Each row is where one point has got to under a steady rotation. How many steps took it there?
The counts run from 0 to 252.
[149 146 141 153 119 135 106 126 170 159 150 104 103 140 126 122  70 132
 114 155 172 163 146 139 161 142 147 122 130 125 156 171 128  88 109 132
 165 165 120 160  72 123 151 117 122 135 135  62 116 141] : 68
[164 150 137 141 167 135 106 114 138 178 125 115 107 116 140  95 137 107
 174 141 204 103  91 168 145 156 130 123 142 104 183 151 120 140 173 148
 157 123 116 145  91 162 119  98 112 148 140 101 120 117] : 187
[121 140  94 169 138 129 106 115 138 159 103 113 100 154 126  90 155 106
 105 165 173  94 141 168 150 147 159  75 170 159 149 173 141 118 132 140
 136 129  87 137 111 163 137 111 105 138 135 121  92 133] : 80
[154  90  67 172 118 140 136 175 140 164 102 123 115 116 122 159 110 171
 174 138 100 158 162 165 150 139 132 144 131  79 132 152 170 132 128 133
 150 141  85 126 118 135 126  92 126 121 168  98 153 108] : 192
[148 144 114 164 158 142  80 126 145 179 140 103  94 165 109 114 130  97
 121 172 184 107 119 164 124 177 161  98 146 121 147 168 147 136 135 166
 131 140 120 156  87 157 141 123 119 131 139 102 114 154] : 215
[158 149 125 130 160 149 103 174 138 188 113 143  87  95 119 127  92 142
 163 134 160 143 107 149 140 111 131 125 148  96 155 130 126 119 101 145
 185 138 114 146  89 119 141 119 168 152 154  66 139  81] : 233
[122 162  91 159 139 104 120 131 164 172 117 102 103 128 114 117 138 151
  85 158 168 133 159 172 148 133 154  73 159 155 142 157 133  87  96 142
 166 144 103 147  82 143 138  98 127 140 143  95  87 122] : 166
[169 128 120 159 159 146  86 134 113 164 130 109 108 138 149 137 148 114
 149 139 195 128 140 156 130 149 128 113 112 117 166 178 150 146 205 140
 120 131 110 131  86 150  99 120  85 148 152 111 121 112] : 246
[109 154 109 164 154 130 120 125 144 158  94 115 104 123 127  79 143 105
 132 160 169  94 117 162 162 127 158  93 173 148 152 157 117 114 117 147
 176 124  97 141 102 160 146  91 133 137 135 107  84 102] : 225
[123 135 103 177 110 162 113 124  99 130  99 116 125 138 168 108 149 107
 127 151 186 126 156 139 153 122 150 115 124 140 164 200 154 114 178 117
 141 117 111 132  91 161 102 102  82 143 125 128 102  93] : 111
[154 142  97 166 167 131 127 149  90 164  62 139  94 146 124 106 147 108
 158 104 153  91 108 171 148 135 136 105 170 140 152 167 143 137 140 150
 131  94  84 136 107 132 135 126 149 153 173 115 148  98] : 3
[125 167 115 169 112 144 129  84 121 126 100 110 130 136 150 115 157 122
 107 135 187 127 154 155 151 142 135 119 119 161 164 197 138  92 156 123
 132 135  99 139  62 133 109 105  93 145 145 120  98 103] : 23
[128 143 113 153 126 162 117 163 117 174 101 132  95 112 105 163  92 135
 164 134 144 150 112 154 146 140 133 143 131  84 147 143 154 123 107 151
 180 142 113 157  91  97 156 130 156 142 161  58 149  99] : 145
[167 155 128 160 163 147  90 110 134 179 126 129  93 160 111 103 123  92
 152 154 187  87  88 169 135 169 150 112 152 117 165 159 128 139 142 168
 128 120 117 153  92 144 157 123 124 135 134 110 147 161] : 41
[180 168  72 133 151 146 103  81 107 172  99 126 108 124 154  97 148 129
 157 133 177 133 138 166  79 148 126 105 139 102 157 159 149 132 155 134
 126 135  93 100  94 165  98 101 108 160 138 159 135 132] : 218
[132 169  93 154  81 172  96 120 109 135 120 127 104 123 146 155  99 129
 125 148 145 191 154 137 112 138 135 148 107  87 141 169 180 100 118 137
 157 158 108 124  81 108 128 122 115 149 130  86 142 113] : 114
[124 146  83 151 103 187 120 102  98 132  94 136 110  89 157 101 109 112
 181 162 152 158 119 124 136 117 129 155 126  74 156 165 162 128 137 119
 171 131 117 114 102 143 118  91 111 154 136 125 133  88] : 142
[129 165  92 152  97 160  88 152 122 152 125 118  87 132 119 171  94 140
 117 155 142 187 150 148 119 140 139 131 111  87 130 165 188 104 114 151
 157 159 103 149  84  94 144 141 124 145 134  87 161 113] : 115
[145 152 110 147 109 149 111  94 171 152 134 132  86 120 115  81  72 115
 120 174 153 161 127 140 138 141 143 122 146 109 145 168 135  88  69 147
 170 163 114 144 101 131 169 101 140 137 122  96 140 151] : 38
[123 156 107 170 115 167 140  93 109 111  84 123 133 111 166  91 152 109
 161 138 175 120 115 149 160 138 141 145 130 116 171 190 141 102 149 123
 143 113  96 121  90 151 109  84 106 152 143 120 113  98] : 53
[118 124  79 172 116 123 122 172 160 160 101 101 107 143 106 148 117 148
  95 153 137 146 174 166 148 138 151  86 150 135 127 162 163 106 104 143
 148 152  91 148 105 129 140 125 123 117 156  85 108 134] : 252
[166 162 130 153 165 103 109 166 103 179 103 114  87 161 124 131 124 121
 111 107 170 126 155 171 129 133 126  76 148 162 154 178 136 118 155 161
 132 118  92 152  86 111 124 149 133 146 172  90 152 115] : 206
[161 129  71 164  82 132 132 105 124 124  95 144 113 149 140  92  88 114
 123 142 114 164 174 138 127 136 133 116 140 126 127 214 168  98 107 149
 134 144  86 129 113 133 146 109 116 132 142 141 181 164] : 123
[178 117  95 153 123 122 103 145  98 143 101 129  93 150 150  96 129 115
 118 118 152 127 173 144 137 123 121  80 151 169 140 213 139 132 172 137
 124 127  98 128 113 161 120 121  99 138 158 146 159 118] : 208
[132 170  95 137 152 161  96 141 136 184 102 128  78  99 106 118 110 142
 155 156 155 139  99 163 126 127 138 126 149  94 142 121 143 120  95 154
 184 126 109 140  88 114 142 121 163 150 132  79 118  99] : 0
[145 120  87 160  94 143 148 123 129 121  90 148 104  95 146  76  70 124
 172 141 110 171 140 133 162 104 129 144 137 106 136 180 129  93 113 118
 167 138 111 128 116 131 130  78 129 134 147 118 148 102] : 7
[117 163 126 184 111 149 133 110  96 114  89 115 129 145 165 133 148 114
 134 125 176 127 137 152 158 152 140 133 117 141 169 199 156 104 164 132
 131 105  94 147  85 119 108 118  88 136 156 111 117 106] : 198
[119 129  91 172  92 185 110 145 111 137 102 130 107 118 130 154  96 126
 179 155 127 157 117 131 144 130 148 166 109  66 141 169 188 134 130 135
 167 137 111 128 107 114 139 118 119 137 148  92 148 116] : 56
[159 118  72 152 114 131 132 153 154 164 113 115 118  93 126 142  89 184
 158 139 118 177 179 164 146 120 121 130 122  93 130 149 148 116 115 124
 172 151 100 116  98 144 104  79 136 134 160  85 129  97] : 105
[123 120  97 156 113 175  95 178 124 162 110 120  91 108 118 166  99 130
 173 163 136 160 115 143 152 127 141 143 126  75 131 157 183 141 132 147
 183 147 118 148 120 128 136 119 131 136 143  74 141  98] : 57
[128 125  83 160 128 112  96 153 174 177 124  96 103 121 107 115 121 161
  95 156 149 147 181 167 142 124 151  76 152 143 128 150 144  90  91 129
 175 160  97 136  88 144 131  98 122 130 137 104  94 120] : 165
